[[-44 -29  42]
 [-17 -49 -49]
 [-30 -10  43]
 [ 51  46 -49]]
->
[[-29  42]
 [-49 -49]]

[[-24 -30  24 -60  15]
 [-15   3  68 -13 -46]]
->
[[-30  24]
 [  3  68]]

[[-34 -42  63]
 [ 27 -22 -19]]
->
[[-42  63]
 [-22 -19]]

[[-13 -28 -23 -46 -38]
 [-54 -34  45  26  27]]
->
[[-28 -23]
 [-34  45]]

[[-33   1   5   3]
 [ 60   3  13 -27]
 [ 16   1  11 -10]
 [ 14   6  10 -21]]
->
[[ 1  5]
 [ 3 13]]

[[ 17 -31 -65 -10]
 [ 24  25 -47 -39]
 [ 14 -31 -63  27]
 [ 19  47 -34  43]]
->
[[-31 -65]
 [ 25 -47]]

[[ 34 -12   7 -61]
 [ 22   4  10  40]]
->
[[-12   7]
 [  4  10]]

[[ 36 -14   9]
 [-54  19  33]]
->
[[-14   9]
 [ 19  33]]
---
[[ 56  46   2 -17 -53  35  18]
 [ 35  13  -3 -28 -46  -8  30]
 [ 53 -13  13 -11 -48 -16  33]
 [-41   8  -4 -21 -53 -51  -6]
 [ 64  18   7 -10 -60   7  36]
 [ 42  17   2 -40  -6 -17 -21]]
->
[[ 18  56  46   2 -17 -53  35]
 [ 30  35  13  -3 -28 -46  -8]
 [ 33  53 -13  13 -11 -48 -16]
 [ -6 -41   8  -4 -21 -53 -51]
 [ 36  64  18   7 -10 -60   7]
 [-21  42  17   2 -40  -6 -17]]

[[ -3 -12]
 [-29   3]
 [-13 -25]
 [-53 -65]
 [ -5 -16]
 [  0  -5]
 [-16 -29]
 [-18   4]
 [-13   4]]
->
[[-12  -3]
 [  3 -29]
 [-25 -13]
 [-65 -53]
 [-16  -5]
 [ -5   0]
 [-29 -16]
 [  4 -18]
 [  4 -13]]

[[-11 -27  23 -15  16 -15  12]
 [ -8   3  44  26 -18  50 -22]
 [-33  38 -30 -40  58 -22  34]
 [-34  38 -28 -40  59 -20  34]
 [-37  37 -22 -39  60 -14  33]
 [-37  37 -24 -42  57 -14  34]
 [-35  25 -27 -54  49 -20  41]
 [-13  -8  49  18 -21  53 -16]
 [ -5 -43 -14 -66 -20 -38  37]
 [-37  41 -22 -38  61 -11  31]]
->
[[ 12 -11 -27  23 -15  16 -15]
 [-22  -8   3  44  26 -18  50]
 [ 34 -33  38 -30 -40  58 -22]
 [ 34 -34  38 -28 -40  59 -20]
 [ 33 -37  37 -22 -39  60 -14]
 [ 34 -37  37 -24 -42  57 -14]
 [ 41 -35  25 -27 -54  49 -20]
 [-16 -13  -8  49  18 -21  53]
 [ 37  -5 -43 -14 -66 -20 -38]
 [ 31 -37  41 -22 -38  61 -11]]

[[-24  55]
 [ 54  15]
 [ 21 -25]
 [ 17 -37]]
->
[[ 55 -24]
 [ 15  54]
 [-25  21]
 [-37  17]]

[[-41 -14 -44]
 [-19   7  35]
 [-32  30  51]
 [-32  17  11]
 [ 14 -25 -27]]
->
[[-44 -41 -14]
 [ 35 -19   7]
 [ 51 -32  30]
 [ 11 -32  17]
 [-27  14 -25]]

[[ 26  16  17 -53]
 [-52 -35 -38 -18]
 [-28  28  -4 -13]]
->
[[-53  26  16  17]
 [-18 -52 -35 -38]
 [-13 -28  28  -4]]
